Each named move below is a turn or a mirror, shown by a few rows before and after it. Which moves, in which order, take the first row of each later pair to the second? The first pair is answered.
move Z301:
[-18.4   5.0   7.3  -1.6   7.6   0.1  -2.4 -30.5 -27.8  16.1  -7.1  -0.8
  -7.8  18.3   2.2   3.8 -12.3  11.8] -> [-15.1  32.8  -6.1 -13.9 -22.5   2.8   7.2  -5.9 -25.8   6.2   5.7  -0.2
  -4.8   9.3  -8.6 -10.5  -4.3   8.5]
[ 13.7   3.9  16.1  -8.4  -0.1   5.4  -1.1  15.5  -8.4   8.8   3.2  -7.5
  -7.3  10.7   2.6 -16.4 -11.9   8.9] -> [ 10.2  -3.1  22.3  -2.0   6.7   6.6  -6.9   7.4 -10.1  12.4   0.8  -7.3
 -10.7  11.7   8.0 -11.9 -16.0  14.1]
[ 1.5 11.8 -7.1  4.0 -7.8 -0.3  3.9  4.0 -1.5 -9.6  2.4 -8.9  7.6 11.4
 -8.1  7.1  6.4 -0.2] -> [-3.4 -2.4 -2.5  7.2  9.4 -1.6  1.3 -9.7 -0.3 -8.4 -2.5 -5.4  7.9 13.7
 -6.6 14.0  3.3  1.3]
[ 10.5   5.9 -22.9  -5.4  -3.7   2.7   9.4  20.6  21.5 -20.1  -1.6   0.3
 -12.9 -12.6  -8.7 -19.1   0.0  -3.0] -> [  1.6 -25.1  -7.1   7.5  31.5   6.5  -3.2 -14.4  23.5 -12.2 -14.0  -0.8
 -15.2  -5.1   3.5  -2.0 -12.5   0.8]
move Z312:
[  7.9  -6.7 -26.9  11.6 -14.6  -9.6 -11.7   8.6  18.7 -21.9  -4.1   2.1
  -4.1  -8.4  -3.4   8.7   3.2 -10.5] -> [-12.3  -8.1 -16.9  15.7 -30.0 -11.5 -15.7   7.1   6.0 -10.1  -4.0  19.7
  -1.0   0.0 -10.0  10.8  -1.8  -9.8]
[  1.8   4.9   4.3 -10.1  11.4   2.2 -17.0 -17.0  -0.5  13.3   9.5   6.4
  -6.4  -1.2  -6.2  -8.5  -5.3  11.4] -> [  1.7   9.1   7.1 -16.1  -0.2  -2.5  -4.1 -10.9 -14.2  17.9   6.8   8.6
  -3.2  11.1 -10.8  -7.0  -6.6   6.0]
[ 2.5  8.9 -8.8  4.4 -6.6 -3.5 12.3 -2.4  3.6 -6.8  3.0 -0.3 -6.7 -5.5
 -4.4  6.2  1.1 -9.3] -> [ -6.1   4.6  -7.6   3.5  -4.9  -2.3   7.5  -7.1   8.3  -4.0   4.7   1.6
 -10.5  -8.3  -3.3   8.9   0.3  -7.5]
move Z719:
[ -8.5   5.0  -7.0  -1.0   4.0  -8.9  -7.9 -16.0   6.7   2.0   4.7  11.3
 -13.9 -15.3   5.2   1.9  -1.8  -5.4] -> [ -1.9  -3.8 -11.7   0.5  10.4  -9.2  -2.3 -19.3   8.1   0.9   2.8   1.2
 -14.3 -14.2   7.1   6.8  -2.0  -3.2]
[  0.8   3.8   0.9   1.0 -13.8   5.3  -9.5  26.5   1.1 -14.1  11.3   2.2
  -5.5   4.7   3.3  -6.6   1.0   3.1] -> [ 19.2  -1.9  -0.6  -1.3  16.0   5.4   0.9  16.6   6.0 -16.2   3.8 -19.5
  -5.4   9.5   4.0   0.0   4.3   3.1]
[  1.3 -19.0  -1.4  -1.6  45.5  -9.8  31.0 -28.8   6.5  -4.5 -18.7 -12.4
   6.5  18.9   4.2  24.2   7.8  -4.0] -> [-47.9   6.6   2.1  11.2 -29.4  -5.4  -7.0   4.9   0.0   9.1   2.5  40.9
   1.2   7.7   1.1   0.9  -1.7 -11.2]
[-28.6  10.8  -2.3   1.7 -28.7 -19.7  23.6  17.0   9.1  -1.4  -0.6   4.9
  12.7   3.5 -17.4   0.6   2.3 -25.8] -> [ -7.0   0.8  -3.5  -4.3   2.6 -18.6  41.9   3.5  15.9  -6.9  -9.1 -20.2
  15.4   8.1 -11.4   7.4   7.9 -25.4]
move Z551:
[ -1.7   5.3  11.0   4.5  -2.5   6.6  25.2  -1.5  -2.2  -6.5  -9.5 -21.7
  17.7  17.5   6.9   4.2 -11.4  -3.3] -> [  1.9  -0.3   4.7  11.3   8.9   9.8  18.2  -0.5   9.7 -12.8  -4.1 -23.0
  14.7   7.6  12.2   7.3  -7.6  -5.4]
[ -6.5  -8.3 -27.4  32.5  21.8   6.1   8.9   2.2  30.6 -16.2   0.4   0.4
   1.6 -14.6   4.3  14.5  16.3 -16.5] -> [ -3.3  -3.3 -12.3  32.7  -8.5  21.4 -22.4  28.3  22.0 -11.3  16.9   3.7
  -8.2 -24.4   6.1  -0.8   2.6 -10.9]
[  0.5  12.7  -2.6 -10.0  -2.3 -18.6  17.9  -3.8  12.0  -5.9  -7.9  18.3
   3.2  16.7  23.7  -2.8  -4.6  -0.5] -> [  5.0  10.6  -9.9  -2.7   5.3 -18.0  19.0  -1.1  23.4 -13.2  -4.7  15.5
   0.4   7.7  23.9  -4.1  -0.1   1.3]
[ -3.9 -13.8   4.2  11.4  13.9   8.9  -5.6   3.6  11.0   8.4   4.4 -10.2
  -5.7   8.7   6.7   8.3  -6.7   5.3] -> [ -6.0 -10.7   7.9   7.2   4.5  13.1 -11.8  10.1   3.4  14.0   8.7 -11.3
  -6.5   9.9   5.8   9.6 -10.3   8.8]
Then:
Between the rows of a pair lie 2 to 3 moves.
[ 31.2 -14.0   6.5  -7.5  28.4   2.3   7.6  -6.9  -2.5  -5.2  -3.6 -33.0
  -1.6   6.4  -0.5   0.7  -0.6   9.5] -> [-14.1 -20.1  20.3  12.6  -4.2   7.8 -33.1 -14.1 -12.4  12.6   4.0  11.8
  -6.8   4.3   5.9   1.4 -12.3   6.0] | Z719, Z301
[ 19.3 -20.4  -3.2  12.0  21.1   1.7  -9.0   8.8  14.3 -10.2  -5.1 -22.5
  -0.1  -5.5  10.9   5.4  -1.2  -5.2] -> [ 14.6  13.0   5.1 -12.0 -24.7  -4.2   4.2  24.4 -19.0   0.5  -4.5 -13.5
   8.9   8.6  -1.2 -10.5  -5.1  -0.3] | Z301, Z551, Z551
[-24.5  -0.1 -11.0  22.3 -16.5  12.5  -4.3  23.3  15.9  -7.0  -1.3   6.3
  -3.8  -8.7   1.8   2.8  -6.7 -16.6] -> [ -0.5  -0.4   2.1   6.9 -26.7  20.8  -7.4  31.0  -6.9   0.9   2.0 -10.3
 -11.4  -3.1  -4.3  -3.6 -11.0  -1.8] | Z719, Z551, Z551
[ 19.7 -13.5  -5.1   2.3  26.3  -4.1  -1.6 -11.1  20.3  -4.8  -1.6 -19.9
   0.9   2.2  -1.7   5.3  -1.7   3.8] -> [ 12.9 -10.6   3.9  -2.3  25.9  -8.4  13.8 -23.2  -0.7   1.1 -11.3 -20.7
   5.7  18.5  -5.3   8.0  -4.9   3.6] | Z719, Z551, Z719
[ -0.7 -22.0  -8.4  19.6  29.4   0.3   0.1  -9.7  23.3  -6.9 -12.4  -8.3
   0.5   3.8   9.0  18.4  -0.8  -4.2] -> [ -1.5  20.9  -9.8  -8.0 -33.0  -6.1  16.0  32.3   0.2  -4.9  -1.7  -4.1
   8.7   4.7 -13.4  -6.6   4.8  -7.7] | Z301, Z551, Z551
[ -7.9 -16.6  15.6  11.2   9.5  -3.2  -9.0 -33.5 -14.8  13.3  -7.6  16.5
 -10.0  11.6   9.2   8.4  -4.0   7.7] -> [ -5.8  17.0  -3.0   4.3 -35.6   1.1  -8.5  11.4  -5.6   0.4  11.3  26.4
  -9.5 -13.0  -1.4  -7.1  10.3  -2.9] | Z551, Z719, Z301
[ 15.9  -8.3   5.2 -27.3   3.3  -5.7  10.0 -31.3 -24.4   1.2 -11.0   2.4
   8.2   6.7  11.0   4.3  -7.3   7.1] -> [  1.5   8.5  -7.7 -28.8 -17.8 -10.0  22.7  -9.0 -15.9  -3.9   0.5  18.2
  15.2   0.9   9.3  -2.8   5.5  -3.4] | Z719, Z551, Z301
[ 26.9 -16.3  -3.8  -7.4  30.0  -1.1  16.2  20.6   3.6   2.6 -14.3 -31.3
  -6.6  23.1   2.6  15.8  -9.8   4.9] -> [  9.7  -6.5   3.6  -3.8 -15.8   3.8 -14.1  49.0  -2.5   5.7   4.2  -9.0
 -17.4  12.9  -3.0   0.1 -18.0   5.3] | Z551, Z551, Z719
[ 29.5   0.2 -18.5 -14.9  10.5  -2.8  32.4   1.2  18.2 -26.9  -7.3 -38.1
   3.3   8.2  -7.6   4.0  12.4 -15.9] -> [ 24.4  14.0  -0.1 -22.0 -37.5   7.9   3.6  28.3 -10.4 -19.5   5.3 -26.0
  -5.9  12.5 -14.4 -13.3   0.3  -5.8] | Z551, Z551, Z551
[-20.2   5.4  10.4   6.2 -26.4   9.3  -5.8  16.5  -1.4  -2.8   3.0  35.6
  -1.0   6.8  -9.1  -0.2 -11.0  -7.7] -> [ 28.0 -13.1  11.9   2.1   1.2  23.4 -19.8  28.0   9.0  -9.9   7.6  -7.3
 -11.1  -4.9  -6.9   3.0  -8.8   3.0] | Z719, Z551, Z551
[  8.0 -23.9   1.8  15.0  28.9   3.9 -19.2 -18.2   5.4  -1.4  -1.4  -1.0
  -4.0  -1.0   8.4   7.6   1.5   1.1] -> [  7.5  24.6  -4.5 -11.2 -24.8  -3.7   5.4  24.6 -15.2  -3.4   7.1   1.3
   2.7  -1.5  -9.8 -18.2   9.1   0.5] | Z301, Z551
